In the rows, 128 means zero.
Which row each row swaps with, under one turn or mirror
The rows were stretched afterwards, more along some directions than others.
K837: [132 140 124 109 127 126 140 143 137 116 116 108 103 107 102 125 126 144
 149 171 126 120]
K278: [160 122 121 106 104 146 124 124 132  99 130 105 110 115 108 118  99 151
 151 167 126 118]
K574: [142 144 105 103 117 143 124 132 121 100 136  98 101 104 107 113 110 152
 139 174 125 124]
K105: [137 132 121  91 123 125 127 127 124  95 119 108 114 109  95 114 100 151
 136 168 123 122]
K882: [138 139 116  81 130 144 137 137 127 103 108 131 102  91  88 111 113 154
 148 177 122 132]
K296: [131 149 109 101 136 132 136 134 119 111 114 112  98 112 112 124 139 152
 165 168 116 120]
K496: [130 129 115 101 141 132 137 127 134 109 117 115 107 102 116 133 130 144
 156 157 124 117]
K725: [143 133 112  84 125 132 139 152 133  99 115 118 103 113  91 133 106 151
 161 183 135 124]
K328: [121 133 125 110 139 133 135 136 136 127 103 124 110 107 116 132 151 139
 149 152 123 122]
K677: [155 142 117 104 123 142 134 138 118 107 121 114  98 111 115 118 111 149
 148 172 125 114]
K635: [145 148 118  88 136 124 151 144 119 106 105 114  85 104  93 132 127 153
 157 187 132 119]
K234: [147 150 116  85 136 120 132 140 116 108 114 114 112 108  95 120 117 150
 149 178 123 133]
K715: [132 136 121 101 121 140 133 130 139 103 112 106 109 102 116 113 118 155
 171 172 119 121]
K814: [137 129 115 103 114 148 138 129 123  99 111 104 101 107 102 127 106 151
 158 180 129 111]
K749: [147 125 121 109 109 155 130 124 135 104 118 110 100  98  99 119 104 147
 155 181 131 119]
K205: [137 129 124  88 135 129 129 140 136 108 114 124 114 103  99 111 126 151
 138 160 120 135]
K784: [134 125 119 105 136 134 130 118 135 116 113 124 113 101 104 120 129 149
 148 160 132 129]
K6: [136 142 118  99 139 119 145 131 129 109 103 117  92 101 101 127 123 154
 169 176 131 123]
K950: [130 136 115 105 131 135 131 124 116 112 118 119 103 102 108 125 122 148
 154 157 126 114]
K719: [148 131 123  91 124 141 140 141 132  99 114 117 102  97  83 123 104 157
 158 192 132 120]
K886: [137 124 109 101 113 139 130 126 126  94 117  98 110 111  93 120  97 156
 148 175 132 119]
K83: [138 126 118 109 120 143 132 124 120 106 119 102  95 114 104 122 107 145
 154 171 121 112]
K581: [139 136 116 108 118 138 127 136 113 110 115 112 103 113 109 111 116 151
 157 155 125 116]
K649: [140 120 125 102 124 139 135 133 139 109 109 119 108 115 102 134 117 144
 160 168 129 120]
K652: [144 146 116 112 117 132 137 138 129 108 118 101 110 111 108 121 131 154
 152 166 121 119]
K290: [135 130 125  96 123 128 128 141 140 100 117 112 109 109 115 127 113 145
 143 172 137 135]
K821: [126 135 125 104 146 125 135 131 131 121 105 125 118 102  97 119 145 137
 137 150 122 123]
K878: [133 137 119 117 128 143 137 139 123 101 121 108 102 108 112 121 119 140
 141 161 123 121]
K969: [152 138 112  85 133 121 145 146 122 103 106 115 102 111  97 137 114 150
 150 183 140 125]
K223: [144 128 117 101 128 130 137 143 132 112 105 108 113 113 104 121 118 145
 148 175 128 131]
K657: [137 133 125 109 123 137 126 124 133 107 118 120 105 100 109 111 123 157
 157 158 123 135]
K406: [126 130 118 118 120 149 122 119 127 122 122 116 110 103 109 103 134 148
 147 148 113 117]
K147: [156 126 116 108 109 146 123 124 127 108 122 107 103 114 120 117 124 159
 153 162 118 126]
K81: [133 132 117 103 125 137 125 134 118 114 126 121 114 116 107 128 120 137
 127 161 121 122]
K598: [146 142 117  98 122 135 127 141 123 106 126 121 114 105 112 110 115 144
 133 171 126 132]
K992: [138 132 116  94 126 146 128 127 130 100 113 106 114 101 110 115 108 149
 166 171 130 124]
K531: [127 139 123  88 141 132 144 143 132 115 106 131 107  92  89 124 125 135
 154 176 126 123]
K196: [143 134 119  95 127 131 137 140 118 108 111 110 112 112  99 128 128 143
 147 164 122 112]
K927: [133 123 109  91 135 142 128 134 128 109 120 108 109 100  94 125 115 153
 155 180 125 127]
K658: [155 130 111 112 101 150 120 125 124 104 123  96  98 120 116 117 112 160
 156 168 127 123]
K621: [139 130 121 104 116 134 129 137 141 113 109 110 104 108  98 114 126 155
 147 176 128 130]
K68: [141 135 118 106 129 126 121 134 127 112 131 120 120 114 117 118 112 141
 130 157 117 135]
K711: [146 119 114 111 112 139 117 134 128  99 124 106 114 123 116 119  99 155
 128 172 128 126]
K24: [142 125 121  98 116 122 134 131 139 112 112 112  99 114 102 130 120 154
 154 168 131 133]
K937: [134 145 116 101 112 148 138 144 120 104 120 107  88  96  99 105 112 156
 162 187 117 119]
K775: [132 124 119  93 132 140 123 116 131 108 111 113 115 105 108 121 123 152
 153 156 128 126]
K889: [132 139 111 107 119 150 130 132 125 114 127 113 107  99 104 115 122 143
 158 177 117 119]
K634: [128 137 128 108 134 135 133 137 136 110 113 113 114 103 110 110 133 139
 152 154 123 128]
K414: [136 133 103  96 124 140 128 137 120 100 128 107 110 102  89 116 100 153
 146 187 121 121]
K442: [130 132 124  98 110 159 134 125 127 119 107 111  98  87  91  97 130 160
 172 169 122 118]

Swapped with K328: K81
Swapped with K223: K574
Swapped with K937: K205
Swapped with K652: K234
Swapped with K68: K837

Which row each row swaps with, under one turn or mirror
The rows were stretched afterwards, more along some directions than others.
K841: [120 130 126 147 141 131 140 144 113 123 137 127 124 111 119 131]
K19: [140 135 129 142 116 143 139 149 125 126 134 113 132 106 119 125]
K272: [134 136 143 126 149 129 128 145 118 138 130 132 120 102 137 128]
K411: [118 137 144 125 124 124 132 117 133 140 133 124 120 123 129 134]
K407: [125 132 124 153 144 132 143 142 115 126 139 128 123 112 122 134]
K897: [141 143 130 144 132 134 134 134 122 148 138 147 135 117 123 144]
K513: [143 146 126 142 124 131 139 126 126 145 134 137 130 130 120 143]
K436: [148 147 127 140 123 128 138 130 130 144 128 131 136 129 119 145]
K851: [140 142 127 140 129 133 138 132 119 141 136 141 136 121 119 143]
K786: [134 136 143 128 149 130 128 145 117 135 131 132 124 107 137 126]
K943: [119 140 147 123 121 122 138 117 131 136 130 119 116 120 126 133]
K258: [119 130 122 150 138 129 143 137 113 122 136 129 124 116 120 130]
K848: [120 132 123 148 129 142 128 143 113 144 141 109 141  97 107 137]
K363: [140 136 138 138 114 139 134 148 128 127 132 109 129 106 120 127]
K385: [131 139 144 124 149 129 127 142 121 133 130 134 126 104 139 121]
K139: [138 145 126 133 133 136 127 145 125 143 136 125 134  93 129 135]
K933: [146 142 124 140 126 128 133 132 128 142 132 140 139 129 122 142]
K211: [118 132 126 148 133 141 129 144 111 148 140 110 138  93 110 141]
K167: [132 136 146 124 146 129 123 146 121 136 127 133 124 106 140 119]
K274: [117 133 123 147 134 141 130 146 114 147 142 110 138  94 110 140]
K830: [119 139 147 123 126 125 133 125 135 141 134 120 115 118 129 133]
K948: [137 144 128 134 142 131 126 148 126 141 134 129 132  91 139 133]
K180: [115 130 145 121 127 124 128 127 129 134 139 128 119 114 132 131]
K962: [141 149 131 132 135 136 128 149 124 141 132 120 131  92 129 137]
K578: [123 133 125 147 128 142 130 147 117 149 140 104 133  97 112 138]
K838: [118 135 148 121 130 125 127 130 133 140 138 130 120 113 133 133]
K737: [128 141 147 144 143 143 145 143 113 144 147 112 128  89 115 147]
K345: [124 131 125 147 130 141 128 151 119 147 140 112 138  95 113 134]
K293: [119 133 129 150 140 133 143 141 112 125 141 123 121 106 116 132]
K591: [127 137 149 126 149 126 129 137 118 134 130 138 122 104 137 126]
K797: [125 130 128 149 144 130 140 147 116 125 141 126 125 106 120 137]
K318: [142 146 128 139 123 131 139 121 125 146 131 134 138 126 116 144]
K928: [127 139 147 145 143 143 142 147 112 146 148 114 131  85 111 148]
K856: [116 132 126 147 131 139 133 138 114 150 139 106 135  97 108 145]
K148: [119 132 131 149 137 129 144 139 113 123 134 125 118 114 119 133]
K554: [145 141 129 137 129 130 129 138 127 142 136 148 136 123 125 140]
K159: [124 139 144 123 124 124 135 123 137 140 131 118 119 124 127 133]
K894: [112 135 150 123 125 126 132 123 129 137 135 124 120 112 129 133]
K194: [117 130 124 149 142 132 142 140 112 122 140 128 121 109 121 129]
K727: [139 148 128 136 136 139 129 150 128 143 136 120 129  92 134 134]
K197: [128 133 144 129 147 130 125 141 115 133 130 133 122 106 139 124]
K289: [138 148 123 142 139 142 132 149 121 146 143 122 124  90 132 137]
K141: [118 132 118 148 133 141 130 140 115 149 143 111 140  99 110 141]
K939: [137 146 138 148 145 146 144 145 118 147 151 117 128  93 116 139]
K586: [135 132 129 141 119 140 137 151 125 122 138 118 133 104 120 123]
K931: [141 148 124 137 142 136 130 150 125 142 139 123 131  91 131 141]

Swapped with K19: K737
Swapped with K948: K272
Swapped with K928: K586

